Each row below has a hidden score, from 0 to 40, with 20 about the middle. What is it? The score is a weighted sum of the row's numbers plus the product of two more (or one squared), each taken from its middle value.
[-0.42 -1.58 -1.22  1.53  0.11  0.08  0.33  0.29 -0.85 -0.11  0.20 -0.27 -1.21 -0.64 -0.28 -0.54  0.97]: 37
[ 0.62 -1.54 -0.62  0.87 -0.59  0.76  0.79  0.61 -0.54 -0.13  0.27 -0.24 -0.73 -0.26 -0.37  0.65  0.79]: 34
[-0.18  1.09 -1.36  1.35 -1.24 -0.78  1.16 -0.72 -1.76  2.39 -1.87  0.25 -0.74 -0.98  0.95  0.93  0.56]: 20
[ 0.95 -0.60 -0.74 -0.45 -2.53 -0.27 -0.56 -0.50 -0.38  0.43 -1.15 -1.68  0.88  0.61 -1.24 -0.11  0.21]: 19
[ 1.09  0.05  0.77 -0.20  0.11  0.81 -0.77  0.30  0.17 -0.32 -0.17  0.09 -0.14  0.13 -0.15 -0.37 -0.07]: 23
[ 0.29  1.30 -0.27 -0.51 -0.19  0.13  0.23 -0.56 -0.29  0.41 -0.46 -0.11  0.65  0.86  0.43 -0.89 -0.40]: 19
[-0.20  0.18 -0.62  0.70 -0.46 -0.44 -0.45 -1.22 -1.04  1.64 -1.34 -0.19 -0.01 -0.99  0.63  0.86  0.09]: 16
[ 0.01  0.28  0.29 -0.58 -0.20 -1.10 -0.47 -0.51 -0.73  0.01 -0.70 -0.18 -0.92 -0.60  0.31 -0.26 -0.39]: 29
[-1.71 -1.51 -0.65  1.83  0.24  0.16  0.69 -0.28  0.23  1.19  0.94  0.16 -0.54 -0.60  0.26  3.48  3.26]: 13
[ 0.71 -0.10  0.22 -0.21  0.44 -0.46  0.14  0.92  0.13 -1.01  0.54 -0.87 -0.02  0.43 -0.55 -2.32 -1.10]: 13
[ 0.96 -2.17 -0.56  1.60 -1.25 -0.72  0.58 -0.12 -0.82 -0.01 -1.44 -1.38 -1.50  0.02 -0.71 -0.10 -0.33]: 22
[ 0.24 -0.18  0.58 -0.05  0.18 -0.90  0.56  0.14 -0.06  0.34  0.10 -0.20 -0.50  0.34 -0.64 -0.16 -0.09]: 10
[ 0.14  0.30 -0.09  0.22  0.07  0.69 -0.23  0.10  0.74  0.32  0.17  0.04  0.24 -0.07 -0.13 -0.07  0.30]: 13
[ 0.40 -0.01 -0.19  0.84 -0.23 -0.36  0.33 -0.32 -1.27  0.76 -0.72 -0.11 -0.73 -0.10  0.24  0.12 -0.50]: 17
[-0.75 -0.27 -0.58  1.24  1.37  0.17 -0.25  0.68 -0.97  0.44 -0.61  1.85 -0.70 -0.70 -0.06 -0.35  0.59]: 23
[ 0.06  0.72 -0.02  0.53  0.30  0.01  0.07  1.32 -0.48 -0.04  0.77  0.49  0.19  0.01  0.18  0.36  0.28]: 22
[ 0.27  0.09 -0.31 -0.53 -0.02  0.33 -0.20 -0.27  1.01  0.21  0.16 -0.26  0.77  0.15  0.74  0.60  0.33]: 14
[ 1.50 -0.70  0.03  0.26  0.42  0.15 -0.26  1.48 -0.48 -1.34 -0.65  0.14 -0.96  0.85 -1.08 -1.89 -1.23]: 18
[-0.76 -1.41 -0.32  1.06  2.72  1.71  0.80  1.57 -0.19 -1.26  1.42  1.84 -1.08  0.12 -0.11 -1.22  1.08]: 31
[ 2.11  1.49 -0.29  0.04 -0.15  1.28  0.81  0.82  0.34 -0.33 -1.08 -0.28  1.26 -0.15 -1.05 -1.09  0.90]: 19
[ 0.35  0.49 -0.51 -0.36  0.47  0.43 -0.24  0.11  0.78  0.14 -0.01 -0.16  0.07 -0.55 -0.08  0.15  0.21]: 14
[-0.63 -0.33 -0.99  2.03 -0.04 -0.23  1.08 -0.91 -1.52  1.51 -0.24 -0.41 -1.34  0.18 -0.13  0.82  1.13]: 18
[ 1.17 -0.60 -0.10 -0.35 -0.58  0.78 -1.12  0.83  1.02 -1.19 -0.81 -0.08  0.03  0.35 -1.63 -0.89  0.76]: 21
[ 1.05  0.20  0.29 -0.16 -0.30 -0.63  0.60 -0.45 -0.12 -0.10 -0.53 -0.19 -0.07 -0.18 -0.94 -0.42 -0.33]: 14
[-0.99  0.23  0.46 -0.60  1.02 -0.02 -0.36 -0.23  1.14 -0.22  0.87  1.16 -0.20  0.64  1.58  0.96 -0.99]: 22
[-0.88  1.33 -0.38  0.20  1.27 -0.23  0.84  0.11  0.08  0.69  0.17  1.36 -0.78 -0.10  1.69  0.22  0.00]: 20
[-0.26 -0.90 -0.17  1.40 -0.19  0.09 -0.11  0.38 -0.02 -0.21  0.80 -0.69 -0.30 -0.72 -0.52  1.62  2.13]: 24
[ 0.95 -0.65  0.44 -0.24 -1.00  0.35 -0.69  0.57  0.06 -1.03 -0.82 -0.82 -1.44  0.41 -0.95 -0.71  0.23]: 21
[ 0.05 -0.04 -0.71  1.51  0.23  0.29  0.21  0.52 -0.78  0.82 -0.48  0.24 -1.43 -0.54 -0.40  0.88  0.55]: 14
[-0.36  0.64 -0.68 -0.21  0.37  1.42 -0.89  0.17  0.53  0.13  0.19 -0.75  1.20 -0.37  0.18  0.34  0.30]: 17
[ 0.37  2.15 -0.62 -1.46 -1.16 -1.40  0.15 -1.98 -0.62  1.74 -1.05 -0.79  1.29 -0.56  2.29  0.64 -0.82]: 21
[ 1.47  1.91  0.14 -0.29 -0.86 -0.69  0.50 -0.22 -1.79  1.18 -1.47 -0.14 -1.36 -0.08  0.07 -1.46 -2.07]: 18
[-1.25  0.49  1.06 -1.45  0.75  0.32  0.16  0.06  2.12 -1.17  0.79  0.15  1.44  0.81 -0.23  0.16 -0.73]: 18
[-0.78  0.02  0.91 -0.44 -0.18 -0.11 -0.16 -0.25  0.57 -0.42  0.93  0.24  0.42  0.25  0.42 -0.04 -0.45]: 23
[-0.49 -0.64  1.55 -1.01  0.68 -1.03 -0.17 -0.28  0.37 -0.52  0.80 -0.40  0.52  0.22  0.28  0.60 -0.76]: 25
[-0.01  0.20 -0.26  0.62  0.02  0.40 -0.35 -0.05  0.46  0.58 -0.43  0.90  0.16  0.22  0.38  0.59 -0.35]: 15
[-0.70  1.10  0.26 -0.57  0.90 -0.69 -0.69  0.27  0.39  0.14 -0.33  0.56  0.12 -0.06  0.25 -0.65 -0.96]: 24
[ 1.26  0.07 -0.34 -1.41 -0.40  0.57 -0.44  0.91  0.67 -0.78 -0.33  0.07  1.15  0.72 -0.43 -0.35  0.01]: 18
[ 1.05  0.66 -0.19 -0.60 -0.14 -0.38 -0.29 -0.08 -1.02  0.33 -1.58  0.28 -0.28 -0.44 -0.32 -1.98 -1.23]: 19
[ 0.26  0.87 -0.28  0.52 -2.30 -1.01  0.67 -1.55 -0.47  1.93 -0.19  0.10  0.34 -1.29  1.19  1.16  1.54]: 22
[ 0.39  0.31 -0.45  0.97 -0.72 -0.69  0.31 -0.81 -0.04  0.51 -0.74 -0.34 -0.84 -0.39 -0.31 -0.17  0.08]: 15
[ 0.18  1.84 -0.26 -0.63 -0.11 -0.37 -0.97 -1.63  0.99  1.12 -0.54  0.21  0.49 -0.16  1.10  0.00 -1.12]: 21
[ 1.26  0.33 -0.86  1.07 -1.14  1.28  0.08  0.59  0.15 -0.89 -1.47  0.35 -0.12 -1.20 -0.74 -0.92  1.35]: 24
[-0.37  0.26  0.95 -0.33  2.44  0.83  0.56  0.49  0.11 -1.37  0.29  1.23 -0.23 -0.16  0.25 -0.82 -0.96]: 25
[ 0.22 -1.16  0.01  1.14 -0.24  0.14 -0.14  0.97  0.35 -0.54  0.52 -0.32 -0.24 -0.03 -0.44  0.28  1.00]: 14
[ 0.47 -0.44  0.85 -0.30  1.41  1.16 -0.88  2.17  0.64 -1.73  1.89  0.28 -0.52  0.85 -0.68 -1.10 -0.30]: 23
[ 0.53  0.35  0.80 -2.06  0.27  0.80 -0.02  0.40  1.54 -1.89  0.64 -0.12  1.91  0.34 -0.25 -0.52 -0.58]: 23
[-0.14  0.70 -0.26 -1.86  0.77  0.82 -1.38  0.05  1.62 -0.40  0.48 -0.63  2.07  0.52 -0.08 -0.23 -1.12]: 15
[-1.08  0.03  0.12 -0.15 -0.99 -0.01 -0.05 -0.99  1.36  0.78  0.80  0.40  0.29 -0.60  1.24  1.20  0.61]: 22
[-1.33 -0.05  1.41 -1.35  0.49 -1.13 -0.25 -0.03  0.11  0.18  0.44  0.75  0.46 -0.07  0.88  0.06 -0.89]: 22
[ 1.22 -0.92  0.26 -0.32  1.82  1.44 -0.85  2.65 -0.39 -2.11 -0.05  1.35 -1.71  0.61 -1.87 -3.07 -1.63]: 30
[-0.68 -0.25 -0.50 -0.03 -1.00 -0.22 -0.34 -0.14  0.80  0.44  0.60  0.39  1.46 -0.29  0.87  1.54  1.84]: 23
[-1.20 -0.06  0.90  0.68  0.96  0.04  0.48  0.19 -0.33  0.09  1.53  1.10  0.22 -0.97  0.51  0.93  0.02]: 22
[-1.36 -0.10  0.90  0.66  1.03 -0.42  0.65 -0.31  0.02  1.28  1.26  1.19 -0.33 -0.51  1.06  0.41  0.31]: 14
[ 1.60 -0.77 -0.85  1.21 -0.79  1.05  0.46  0.38 -1.01 -0.45 -1.39 -0.11  0.75 -0.71 -1.76 -1.18  1.43]: 18
[ 0.82 -1.20  0.08  0.97  0.05  0.21  0.54  0.96 -0.43 -0.42 -0.02 -0.06 -1.81  0.28 -1.20 -0.56 -0.08]: 18
[ 0.67  0.15 -0.61 -0.13 -0.19  0.85  0.62  0.83  0.16 -0.07 -0.25  0.96  0.81 -0.40 -0.98 -0.08  0.73]: 19
[-0.48 -0.47 -0.64  0.62  2.39  0.47 -0.28  0.75  0.13 -1.16  0.83  1.71 -0.14 -0.15  0.07 -0.73  0.30]: 28
[-0.89 -0.74  0.50  0.33  1.71  1.12  0.07  0.78 -0.23 -0.80  1.38  0.90 -0.83  0.21 -0.14 -0.31  0.46]: 25
[-0.11  0.18  0.20 -0.20 -0.09  0.33 -0.29  0.12  1.20 -0.43 -0.27 -0.55  1.43 -0.44  0.34 -0.19 -0.08]: 13
[ 0.39 -1.01  0.67 -1.55 -0.54 -0.12 -0.83  0.20  0.27 -1.10  0.56 -1.27 -0.18  1.60 -0.88 -1.30 -1.37]: 21
[ 0.17 -1.86 -0.99  1.23  0.62  1.30  0.03  0.94 -0.29 -0.97  1.06  0.27 -1.26  0.32 -1.25  0.32  1.44]: 34
[-1.40 -0.30  0.44 -0.37  2.75  1.03 -0.65  1.08  0.84 -1.35  1.70  1.27  0.18  0.04 -0.27 -1.33 -0.60]: 24
[-0.26  0.24 -0.17  0.51  0.63  0.58  0.68  0.82 -0.58 -0.54 -0.68 -0.40 -0.35 -0.41 -1.16  0.20  0.38]: 16
[-1.99  0.20  0.98  0.24  0.72 -0.60  0.51 -1.15 -0.20  1.53  0.71  1.20 -1.18  0.58  0.74  1.34 -0.29]: 18
[ 3.21  1.41 -0.63  0.74 -2.58 -2.78  1.72 -1.20 -3.49  2.60 -3.82 -1.03 -2.16 -1.26 -0.08 -0.41 -1.07]: 5
[-0.67  0.87  0.84 -1.61  1.06 -0.23 -0.62 -0.49  1.18 -0.49  1.48  0.51  0.28  0.81  0.56 -0.57 -0.78]: 31
[-0.37 -0.72  1.90 -0.56 -0.62 -0.89 -0.14  0.92  0.08 -0.71  0.17 -1.48 -0.23  1.01 -1.20 -0.81 -1.12]: 9
[-0.61  0.12 -0.39 -0.36  0.38 -0.38 -0.25 -0.22  0.03 -0.22  1.29  0.54  0.23 -0.27  1.06  0.38 -0.40]: 31
[-0.51  0.56 -0.11  0.15  1.01  1.12  0.14  0.59  0.60 -0.20  0.92  0.77 -0.20 -0.17  0.64 -1.02 -0.39]: 24
[ 1.88  0.22 -1.74  0.72 -0.42  1.72  0.45  1.09 -0.26 -1.02 -1.56 -0.40 -0.06 -0.65 -2.27 -0.52  0.68]: 19
[ 0.60  0.38 -0.43 -0.19 -0.06  0.21  0.07  0.87 -0.32 -1.03 -0.12 -0.16 -0.23 -0.02 -0.25 -0.03  0.93]: 30
[-1.11 -0.43 -0.66  1.13  0.60 -0.01  0.31  0.01  0.39  0.96  0.54  0.70 -0.66 -0.34  1.24  1.64  1.32]: 15
[-0.83 -1.54  1.62 -0.32  0.50 -1.61 -0.50 -1.47 -0.50  0.35  0.90 -0.56  0.09  1.77  0.20  0.41 -1.11]: 17
[ 0.01 -0.17 -1.25  0.02  1.03  1.46  1.16  0.68  0.32  0.13 -0.61 -0.04  0.87 -0.23  0.74  0.55  1.22]: 8
[ 0.06 -1.51  0.27  0.03  0.92  0.64 -0.91  1.38  0.21 -0.84  0.38 -0.79 -0.28  0.90 -0.87 -1.09  0.38]: 12
[-1.20  0.38 -0.18  0.13  0.47 -0.24  0.04 -0.49  0.10 -0.14  0.49  0.76 -0.23  0.41  1.08  1.14  0.02]: 28
[-0.09 -0.06  0.83  0.04  0.38 -0.03  0.05  0.04 -0.06 -0.16  0.69 -0.08 -0.15 -0.39  0.61 -0.49 -0.32]: 19
[-0.68  2.23 -0.83 -0.28  0.43 -0.77  0.47 -2.82 -0.28  2.15 -0.84  0.42  0.39 -0.52  1.78  0.64 -0.93]: 19
[ 0.49 -0.20 -0.75 -0.47  0.34  0.96 -0.20  0.28  0.55 -0.33  0.12  0.30  1.48 -0.72  0.28 -0.31  0.70]: 19
[ 1.03  0.98 -0.08 -1.73 -0.79 -0.75 -0.29 -0.17 -0.39 -0.02 -0.62 -0.74  0.71  0.08 -0.63 -1.58 -1.46]: 18
[-0.06  0.28 -0.31 -0.01  0.28  0.23  0.65 -0.06 -0.46  0.38  0.21  0.34 -0.42  0.19  0.57  0.30  0.28]: 20
[-0.52 -1.36 -0.47  0.89  1.29  0.75 -0.04  0.91 -0.32 -0.83  0.46  0.67 -1.72 -0.40 -0.80 -0.64  0.00]: 32
[-0.76  1.63 -0.01 -0.24  0.60 -0.46  0.23 -0.66 -0.12  0.65 -0.58  1.36 -0.08 -0.64  1.54 -0.04 -0.96]: 24
[-0.63  1.73 -0.56 -0.47 -1.45 -1.79  0.19 -2.30 -0.60  2.50 -0.75  0.20  0.91  0.45  2.22  0.43 -0.23]: 21
[ 2.21  0.23 -0.60 -1.30 -0.80 -0.57 -0.29 -0.19 -0.15  0.27 -1.39 -0.23  0.14 -0.03 -0.49 -1.61 -1.62]: 16
[-0.03  0.63 -0.26  0.40  0.97  1.48  0.16  1.31 -1.03 -0.48 -0.29  0.37 -1.98  0.34 -0.41 -1.94 -1.14]: 34
[ 1.92  0.42 -1.82  0.46 -0.64  2.57  0.68  1.90 -0.42 -0.73 -0.89  0.33  0.82 -1.17 -2.52 -0.66  2.12]: 24
[-0.17  0.11 -0.71  0.38  0.21  0.75  0.44  0.97  0.58  0.05 -0.94  0.85  0.57 -1.35  0.55  0.61  0.84]: 13
[ 0.62 -0.15 -0.37 -0.28 -1.20  0.15  0.17  0.24 -0.14  0.28 -0.85 -0.96  0.13  0.44 -0.78  0.18  0.48]: 11
[ 0.96 -1.41  0.01  0.10  0.44  0.51 -0.82  1.97  0.59 -2.28  0.63 -0.80 -1.01  1.15 -1.45 -0.47 -0.40]: 17
[ 0.79  0.47  0.15  0.25  1.03 -0.63  0.46 -0.05 -0.07 -0.16  0.68  0.10 -0.32 -0.97  0.97 -0.18 -0.30]: 22
[ 0.67  0.81  0.32 -1.76 -0.47  0.50 -0.53 -0.09  0.36 -0.83  0.70 -0.12  1.03  0.86  0.17 -0.41 -0.72]: 28
[-1.35  0.57  0.78 -0.12  0.98  0.02 -0.71 -0.57  0.49  0.57  1.23  0.91  0.81 -0.17  1.40  0.67 -0.85]: 22
[-0.49 -0.27 -0.35  1.17  0.43 -0.35  0.15 -0.49 -0.37  0.95 -0.15  0.76 -0.90 -0.33  1.12  0.34  1.07]: 20
[-2.43  1.03 -0.56  1.17  0.64 -0.17  0.82 -1.13  0.03  2.30  0.45  1.30  0.00 -1.49  2.27  2.28  1.01]: 18
[-0.23 -1.15  1.19 -0.19 -0.85 -2.30 -0.06 -1.31  0.05  0.71 -0.01 -1.06 -0.70  0.94  0.22  0.22 -1.26]: 7
[ 0.46  0.69  0.07  0.45 -0.20  0.00  0.15 -0.42  0.23  0.81 -1.16 -0.02 -0.23 -0.81  0.71 -0.02 -1.12]: 8
[-0.11 -1.36  0.31  0.75  1.50  0.34 -0.32  1.82  0.85 -0.72  1.25  0.13  0.22  0.82  0.38  0.25 -0.03]: 7
[-1.85  0.68  0.26  0.04  1.48 -0.18  0.08 -0.53  0.47  0.84  0.51  0.68 -0.39 -0.50  1.90  0.24 -1.03]: 16
[ 0.94 -0.51  1.51 -0.43 -0.33 -0.41  0.05  0.40 -0.08 -0.67 -0.53 -0.11  0.96  0.73  0.01 -0.36 -1.31]: 12
[-0.73  0.59  0.26  0.52 -0.60 -0.06  0.45 -0.90 -0.82  0.99 -0.49  0.41  0.45 -0.69  0.58  0.60  0.49]: 21
[ 0.24  1.78  0.85 -1.52  1.96  1.21 -1.18  1.15  0.59 -0.36  0.82  1.01  0.39  0.24  1.16 -1.65 -2.32]: 22
[ 0.21 -0.05 -0.69  1.16  0.23 -0.06  0.11 -0.28 -1.47  0.40 -0.38 -0.18 -1.14  0.06 -0.83  1.31  0.80]: 23
[ 0.71 -1.40  0.70 -0.14 -1.74  0.01 -0.17 -0.13  0.82 -1.17  0.01 -0.50 -0.70  0.06 -1.89  0.47  0.24]: 20
[-1.50 -0.10  0.05  0.57  1.19 -0.09  0.14  0.68 -0.16  0.29  0.46  1.61 -0.64 -0.49  0.68  1.44  0.72]: 24
[ 0.77  0.66  0.53 -0.63  2.05  0.79 -0.02  0.77  0.40 -1.07  0.11  0.87 -0.61  0.48 -0.73 -0.98 -1.88]: 16
[-0.44  1.61  0.46 -2.48 -0.42 -1.03 -0.68 -1.96  2.17  0.60  1.15  0.00  2.76  0.64  1.70  0.38 -1.09]: 24
[ 1.75  0.93  0.12 -1.24 -1.19 -1.81 -0.57 -0.60 -0.13  0.82 -1.46 -0.80  0.65  0.35 -0.20 -1.30 -1.68]: 11
[ 1.50 -0.33 -0.60 -1.99 -1.88 -1.20 -0.37 -1.27  1.10 -0.34 -0.19 -1.72  1.17  0.91 -0.74 -0.34 -0.96]: 16
[ 0.58 -0.17  0.98 -0.52  1.83  1.54 -0.79  1.69 -0.49 -1.24  0.20  0.82 -0.94  0.57 -0.72 -3.07 -2.45]: 24
[ 0.76 -0.63  1.01 -0.98  1.29  1.29 -0.63  0.70  0.79 -0.97  1.03  0.18  0.03  0.61 -1.09 -1.77 -0.63]: 14
